Each row has a name. After each piece below comes the name of the row it's from, unless a question asks for something else. Each question is about the rows just above it.

J477: [127  86 116 139]
J875: [151 125 152 138]
J165: [166 121 201 192]
J108: [ 99 103 116 142]
J33: [151  95 152 139]
J475: [123 154 125 123]
J478: [ 98 150 123 129]
J200: [101  66  90 135]
J801: [110 162 160 151]
J270: [155 123 123 125]
Which row holds these entries in another order? [110 151 160 162] -> J801
[123 125 154 123] is which row reordered? -> J475
Put [123 123 125 154] back in order: which row is it? -> J475

J753: [120 132 156 136 133 109 132 151 165 149 143 132 127 133 130 137 146 135
 139 112 146 113 131 177 128 207 118 148 116 114 103]
J494: [126 108 137 164 158 134 120  95 140 116 143  76 132 120 148 120 144 122
 124 112  95  89 110 128 116 145 145 143 113 128 125]
J466: [145 165 136 139 135 113 137 207 128 118 151 132 131 103 156 120 133 148
 116 132 127 146 130 143 133 112 114 149 109 132 177]
J22: [126 116 128 120 148 140 164 108 134 120  95 143 144 128 120 110 145 113
 132 145 125  76  95  89 143 137 158 112 124 115 122]
Put [103 120 132 156 136 133 109 132 151 165 149 143 132 127 133 130 137 146
 135 139 112 146 113 131 177 128 207 118 148 116 114] back in order: which row is it? -> J753
Which row holds these entries in another order? [149 177 207 103 113 135 133 151 109 143 139 118 146 148 145 112 132 137
 131 130 114 133 120 128 132 165 116 132 156 136 127] -> J466
Which row holds these entries in another order? [144  95 112 110 145 113 128 125 128 108  76 143 120 115 143 116 120 140
  89 164 126 145 148 124 132  95 134 120 122 158 137] -> J22
[136 114 128 118 132 113 109 137 139 143 120 156 207 149 133 131 130 146
 151 112 148 133 103 135 165 132 132 145 116 177 127] is which row reordered? -> J466
[ 76  89  95  95 108 110 112 113 116 116 120 120 120 122 124 125 126 128
 128 132 134 137 140 143 143 144 145 145 148 158 164] is which row reordered? -> J494

J261: [105  98 167 122 103 129 117 150 120 108]
J81: [109 182  70 153 172 111  96  78  94 120]
J493: [184 104 180 175 157 186 107 145  45 135]
J993: [132 111 124  89 109 141 131 117 133 125]
J446: [ 98 130 167 150 103 105 117 122 108 120]
J262: [175 104 145  45 107 180 186 157 183 135]
Which row holds these entries in another order? [150 120 108 105  98 167 122 103 129 117] -> J261
[135 183 157 186 180 107  45 145 104 175] is which row reordered? -> J262

J305: [129 118 138 103 133 155]
J889: [110 114  86  62 132 129]
J640: [114 132 129 109  62  86]
J28: [ 89 180 158  99 135 134]
Put [ 62  86 109 114 129 132] back in order: which row is it? -> J640
Put [ 86  62 109 129 132 114] back in order: which row is it? -> J640
Put [ 89  99 134 135 158 180] back in order: which row is it? -> J28
Which row holds these entries in another order? [ 62 132 129  86 109 114] -> J640
[129 132  62  86 114 110] is which row reordered? -> J889

J573: [149 195 136  82]
J487: [137 139 184 166]
J854: [ 97  92 177  96]
J376: [125  73 114 144]
J220: [144 114  72 125]
Which row holds these entries in another order? [ 72 125 144 114] -> J220
[ 96 177  92  97] is which row reordered? -> J854
[114 144 125  73] is which row reordered? -> J376
Put [ 82 136 195 149] back in order: which row is it? -> J573
Put [ 82 149 195 136] back in order: which row is it? -> J573
Put [125 144 114  72] back in order: which row is it? -> J220
Which row holds these entries in another order? [144 114  73 125] -> J376

J372: [126 142 128 192 198 107]
J225: [129 196 128 143 196 110]
J903: [128 143 129 117 196 167]
J133: [110 195 129 196 128 143]
J370: [131 207 131 121 181 115]
Which row holds these entries in another order? [110 129 196 128 143 196] -> J225
Put [110 195 143 129 196 128] back in order: which row is it? -> J133
Put [110 128 129 143 196 196] back in order: which row is it? -> J225

J976: [110 157 152  72 124 172 137 131 161 175 148 124 137 156 173 178 117 112
 177 125 110]
J862: [110 172 112 152 178 125 137 173 137 117  72 157 131 161 156 177 147 124
 110 124 175]
J317: [178  72 157 110 175 124 137 110 152 147 113 124 161 173 125 131 177 136
 117 156 172]
Which row holds these entries in another order? [ 72 110 110 113 117 124 124 125 131 136 137 147 152 156 157 161 172 173
 175 177 178] -> J317
Put [152 178 125 137 173 137 117  72 157 131 161 156 177 147 124 110 124 175
 110 172 112] back in order: which row is it? -> J862
Put [172 156 117 136 177 131 125 173 161 124 113 147 152 110 137 124 175 110
 157  72 178] back in order: which row is it? -> J317
Which row holds these entries in another order? [117 112 177 125 110 110 157 152  72 124 172 137 131 161 175 148 124 137
 156 173 178] -> J976
Put [ 72 110 110 112 117 124 124 125 131 137 137 147 152 156 157 161 172 173
 175 177 178] back in order: which row is it? -> J862
[175 124 110 124 147 177 156 161 131 157  72 117 137 173 137 125 178 152
 112 172 110] is which row reordered? -> J862

J647: [139  97 136 197]
J319: [179 187 124 117]
J677: [108 106 150 197]
J597: [133  97 136 198]
J122: [180 117 124 187]
Which row holds these entries in another order? [ 97 136 139 197] -> J647
Put [197 136  97 139] back in order: which row is it? -> J647
Put [117 124 187 180] back in order: which row is it? -> J122
[106 108 150 197] is which row reordered? -> J677
Which row holds these entries in another order? [187 124 117 180] -> J122

J301: [123 110 157 116 123 112 142 157 125 138 128 113 143 117]
J907: [109 108 124 113  96 130 121 132 151 117 144 123 154 130]
J914: [ 96 154 151 118 124 144 130 123 121 131 113 132 109 108]
J380: [118 151 130 144 108 113 154 109 121 132 131 123 124  96]
J336: [ 96 108 113 130 121 130 123 132 144 124 154 118 151 109]
J627: [108 113 130 144 121 123  96 130 150 132 124 117 109 154]
J689: [121 139 140 124 194 121 145 119 117 145 145 108 119 134]
Which row holds these entries in another order? [117  96 144 123 130 108 154 132 113 151 121 130 109 124] -> J907
[132 144 154 117 124 151 108  96 130 113 123 130 109 121] is which row reordered? -> J907
Which row holds these entries in another order? [121 130 123 132 144 124 154 118 151 109  96 108 113 130] -> J336
[109 151 118 154 124 144 132 123 130 121 130 113 108  96] is which row reordered? -> J336
[ 96 108 109 113 117 121 123 124 130 130 132 144 151 154] is which row reordered? -> J907
[ 96 108 109 113 118 121 123 124 130 130 132 144 151 154] is which row reordered? -> J336

J433: [122 109  90 120 130 212]
J923: [212 123 120 109  90 130]
J64: [100 115 145 139  98 151]
J233: [177 118 100 103 142  77]
J266: [ 98 145 152 100 139 115]
J196: [177 114 100 103 142  77]
[123 120 109  90 130 212] is which row reordered? -> J923
Put [ 77 177 114 100 103 142] back in order: which row is it? -> J196
[151  98 115 139 100 145] is which row reordered? -> J64
Which row holds these entries in another order? [ 90 109 120 123 130 212] -> J923
Which row holds these entries in another order? [130  90 109 120 123 212] -> J923

J60: [132 186 129 113  93 157 131 163]
J783: [127 119 128 132 163 102 139 137]
J731: [129 156 134  93 109 182 101 111]
J531: [156 113 131 163 129 186  93 132]
J661: [124  92 112 137 128 117 105 142]
J863: [137 128 119 163 139 132 127 103]
Which row holds these entries in another order? [163 131 157  93 113 129 186 132] -> J60
Put [139 137 127 119 128 132 163 102] back in order: which row is it? -> J783
[137 139 102 163 132 128 119 127] is which row reordered? -> J783

J307: [149 126  76 182 150 136 155 143 180 155]
J110: [169  63  73 133 142 134 147 121 108 154]
J604: [121 170  73 147 134 154  63 133 142 108]
J51: [148  67 129  97 129 128 143 124  50 133]
J119: [147 142 174 100 152 183 153 158 145  78]
J915: [132 131 154 145 185 152 135  94  61 121]
J601: [108 113  79 115 181 166 115  77 151 128]
J967: [ 77 166 181 129 108  79 115 115 151 113]
J686: [198 107 111 131  99 173 153 143  96 152]
J772: [ 62 130 126 150 131  63 112 116  89 153]
J231: [108 113 166  79 151 181 115 129 115  78]
[113 151 115 115  79 108 129 181 166  77] is which row reordered? -> J967
[151 128 108 113  79 115 181 166 115  77] is which row reordered? -> J601
Which row holds these entries in another order? [113  77 166 181 129 108  79 115 115 151] -> J967
Put [153  89 116 112  63 131 150 126 130  62] back in order: which row is it? -> J772
[ 50 129 128 124 148 129 143  67  97 133] is which row reordered? -> J51
Put [147 121 108 154 169  63  73 133 142 134] back in order: which row is it? -> J110

J480: [145 104 146  69 117 131 151 131 110  96 133 179 147 167 128 119 132 128
 119 115  72 117 189 137 140 120 139 157 167 152 127 106 132 145 126 130
 126 104 111  96 114  94 104 102 142 159]
J785: [101 156  92 118 122 167 130 124  91 155 115 125 101 105 133 141  94 124
 112 155 148 113 137 135 137 153  96 141 129 138  95 129 152  98 126 115
 127 119 134 121 152 130 152 169 132 149]
J326: [111 117 179  96  72 126  94 167 115 145 104  96 106 159 151 132 127 132
 117 126 119 145 114 140 142  69 189 130 120 131 128 167 102 147 139 128
 111 104 119 133 146 131 104 157 152 137]
J648: [113 131  88 147 151 127 117 171 161 111 124 126 165 119 118 134 175 160
 132 150 143 144  99 121 111 118 114 118 144 141 131 105 120 155 130 120
 164 110 166 130 112 125 128 107 158 135]
J771: [128 128 130 126 129 129 129 128 128 129 127 129 128 128 129 128 126 128
 130 128 129 129 129 127 128 127 130 129 129 128 129 129 129 128 127 129
 128 130 128 128 127 130 128 126 129 131]
J904: [157  96 106 146 115 142 104 167 128 104 126 126 104 179 117 140 189 152
 119 147  96 139 167 114 128 127  69 120  94  72 133 130 132 159 119 131
 102 111 111 117 151 145 145 131 133 137]
[ 69  72  94  96  96 102 104 104 104 106 111 111 114 115 117 117 119 119
 120 126 126 127 128 128 130 131 131 132 132 133 137 139 140 142 145 145
 146 147 151 152 157 159 167 167 179 189] is which row reordered? -> J326
Which row holds these entries in another order? [129 127 128 130 128 129 130 126 128 129 126 129 129 129 127 127 129 128
 129 129 130 128 130 127 128 129 128 128 129 126 128 129 128 128 129 127
 129 130 128 129 128 131 128 128 129 128] -> J771

J726: [118 106 157 143 155]
J208: [133 124 147 120 166]
J977: [106 100 153 133  94]
J169: [104 114 112 116  48]
J539: [118 129 157 143 155]
J163: [ 89 110 148 112 168]
J289: [133  83 142 123 119]
J872: [143 157 156 129 118]
J970: [106 155 144 118 157]
J700: [106 131 153 133  94]
J913: [105 127 131 119 118]
Which row holds these entries in another order? [106 118 143 155 157] -> J726
Put [118 129 143 155 157] back in order: which row is it? -> J539

J156: [130 113  66 123 124 161  97 152 136 146 117 107 126 135 152 122 185 172
 118 105 120 121  95]
J171: [105 186 120  66 135 121  95 136 172 123 126 130 113 152 118 117 145 152
  97 122 124 161 107]
J198: [135 185 122 120  95 105 152 121 126 107  97 113 145 152 124 136 161 123
  66 117 118 172 130]
[107 161 124 122  97 152 145 117 118 152 113 130 126 123 172 136  95 121
 135  66 120 186 105] is which row reordered? -> J171
[ 66  95  97 105 107 113 117 118 120 121 122 123 124 126 130 135 136 145
 152 152 161 172 185] is which row reordered? -> J198
[ 95 121 120 105 118 172 185 122 152 135 126 107 117 146 136 152  97 161
 124 123  66 113 130] is which row reordered? -> J156
Which row holds these entries in another order? [ 66  95  97 105 107 113 117 118 120 121 122 123 124 126 130 135 136 146
 152 152 161 172 185] -> J156
[130 135 185 122 120  95 105 152 121 126 107  97 113 145 152 124 136 161
 123  66 117 118 172] is which row reordered? -> J198
Put [161 107 105 186 120  66 135 121  95 136 172 123 126 130 113 152 118 117
 145 152  97 122 124] back in order: which row is it? -> J171
Put [130 172 118 117  66 123 161 136 124 152 145 113  97 107 126 121 152 105
  95 120 122 185 135] back in order: which row is it? -> J198

J729: [101 121 116 167 122  43]
J449: [116  43 167 101 123 121]
J635: [126 145  83 205 105 157]
J368: [130 156 129 165 129 153]
J793: [167  65 173  78 138 167]
J205: [ 98 165 153 157 135 121]
J583: [153 130 129 165 128 156]
J89: [ 99 129 125 112 157  86]
Put [153 156 129 165 130 129] back in order: which row is it? -> J368
[121 157 135 153 165  98] is which row reordered? -> J205
[121 116  43 167 101 123] is which row reordered? -> J449
Put [156 128 165 129 130 153] back in order: which row is it? -> J583

J379: [122 105  91 131 129  99 187 111 134 144  84 107 110 149 129 109  77 172]
J121: [ 92 131 109 107  84  78  99 134 129 149 110 122 144 172 129 111 105 187]
J311: [111 131 109 122  78 129  84 129 105  99 172 107 149 187 134 144 110  91]
Which row holds these entries in another order? [109 105 172 122 134  77 131 129  99  91 187 144  84 110 107 149 111 129] -> J379
[172 122 105  91 131 129  99 187 111 134 144  84 107 110 149 129 109  77] is which row reordered? -> J379
Put [ 91 110 144 134 187 149 107 172  99 105 129  84 129  78 122 109 131 111] back in order: which row is it? -> J311
Which row holds these entries in another order? [187 105 111 129 172 144 122 110 149 129 134  99  78  84 107 109 131  92] -> J121
[109 172  91 107  99 129 134 110 105 111 144 149 129 122  84 131 187  78] is which row reordered? -> J311

J485: [141 172 147 181 150 113 120  65  71 133 152 139 146]
J88: [140 142 165 152 135 135 127 154 150 130 131 132 118]
J235: [135 127 118 132 135 135 131 135 124 124 134 126 130]
J614: [135 159 136 169 153 138 167 129 105 179 162  98 152]
J450: [140  75  70 156 156 138 142 203 109 130 144 106 133]
J948: [203 199 142 105 164 155 124 135 142 203 156 146 121]
J849: [ 99 126 162  57 102 139 142 135 103 124  92 139 100]
J90: [135 142 165 132 152 140 127 149 131 118 154 135 130]
J318: [141 156 203 155 164 203 142 135 199 124 146 105 121]
J258: [129 162 152 136 153 167 105 159 180 169 135  98 138]
J530: [134 116  98 126 143 139 146 142 117 115 144 148 130]
J733: [172 113 150 132 181 139 152 141 147 146 120  71  65]
[ 57 102 139 142 135 103 124  92 139 100  99 126 162] is which row reordered? -> J849
Put [ 65  71 120 146 147 141 152 139 181 132 150 113 172] back in order: which row is it? -> J733
Which row holds these entries in another order? [152  98 162 179 105 129 167 138 153 169 136 159 135] -> J614
Put [130  70 106 156 203 138 142 133  75 156 109 144 140] back in order: which row is it? -> J450
Which row holds these entries in another order? [130 140 154 131 135 152 118 135 132 142 165 149 127] -> J90
[124  92 139 100  99 126 162  57 102 139 142 135 103] is which row reordered? -> J849
[156 203 155 164 203 142 135 199 124 146 105 121 141] is which row reordered? -> J318

J489: [ 97 126 121  97 142 143 116 140 120]
J9: [ 97 129 142 120 130 128 134 123 125]
J74: [108 118 118 129 127 133 131  97 127]
J958: [ 97 127 118 108 140 130 127 131 118]
J439: [ 97 127  84 105 138 148 114 172 135]
J551: [ 97 127 118 108 133 130 127 131 118]
J65: [ 97 128  65 101 146 158 109 175 123]
J817: [126 121 116  97  97 142 140 121 143]
Which row holds these entries in another order? [121 143 142  97 126 116  97 121 140] -> J817
Which row holds these entries in another order? [ 65  97 101 109 123 128 146 158 175] -> J65
[123 134 125 142 130 120  97 129 128] is which row reordered? -> J9
[ 97 120 123 125 128 129 130 134 142] is which row reordered? -> J9
[175 123  97 128  65 101 146 158 109] is which row reordered? -> J65
Which row holds these entries in another order? [ 97  97 116 120 121 126 140 142 143] -> J489
Put [118 108 133 130 127 131 118  97 127] back in order: which row is it? -> J551

J366: [142 178 112 142 136 136 134  89 121 188 111 159 103 160 144 151 109 147
 114 115  66 130 158  95 138 147 120 123 150 147 105]
J294: [133 127 131 129 129 142 149 128 119 130 124 135 144 153 134 137 120 146
 155 129 125 140 157 140 140 117 142 142 127 150 137]
J850: [137 122 123  97 132 116 138 116 126 139 147 106 140 108 113 123 136 129
 110 124 138 126 130 110 123 114 124 127 149 100 137]
J972: [100 119 145 171 121 127 107 164 135  96  96 147 124 144 134 124 118 119
 143 143 131 127 117 161 141 140 142 131  91 161 120]
J710: [115  91 147 124 126 115 115 170 145  81 145 104 148  94 114 108 152 108
 128 146 187 125  94 157 122 123 136 131 113 108 147]
J830: [123 136 140 130 126 136 129 106 147 132 124 114 116 138 110 100 137 123
 138 110  97 149 113 116 122 139 123 127 124 126 108]
J499: [137 150 131 142 137 141 144 123 127 154 122 149 133 158 141 145 121 148
 140 131 109 139 158 129 145 135 139 139 138 153 129]
J598: [121 125 131 137 125 136 140 131 116 124 110 138 138 155 131 133 111 141
 151 129 116 136 153 141 142 117 142 139 116 155 129]
J831: [100 113 144 161 121 125 115 162 129  95  96 141 133 146 128 122 114 124
 146 141 131 129 127 161 144 128 146 135  92 161 124]
Which row holds these entries in another order? [137 100 149 127 124 114 123 110 130 126 138 124 110 129 136 123 113 108
 140 106 147 139 126 116 138 116 132  97 123 122 137] -> J850
Which row holds these entries in another order? [161 141 140 142 131  91 161 120 100 119 145 171 121 127 107 164 135  96
  96 147 124 144 134 124 118 119 143 143 131 127 117] -> J972
Which row holds these entries in another order? [128 146 187 125  94 157 122 123 136 131 113 108 147 115  91 147 124 126
 115 115 170 145  81 145 104 148  94 114 108 152 108] -> J710
Which row holds these entries in another order? [ 81  91  94  94 104 108 108 108 113 114 115 115 115 122 123 124 125 126
 128 131 136 145 145 146 147 147 148 152 157 170 187] -> J710
Which row holds these entries in another order? [139 126 124 110 130 127 136 124 106 114 138  97 108 123 122 137 100 123
 126 138 116 113 110 140 149 129 116 123 132 147 137] -> J850

J451: [ 87 133  99 135 210  77]
J782: [ 88 133 210  99  77 135]
J292: [134  60  69 171  98  98]
J995: [134  60  98  99  69 171]
J265: [191  90  96 137  89  68]
Which row holds these entries in another order? [ 69 171 134  60  98  99] -> J995
Put [ 99 135 210  77 133  87] back in order: which row is it? -> J451
Which row holds these entries in another order? [135  77  99 210  88 133] -> J782

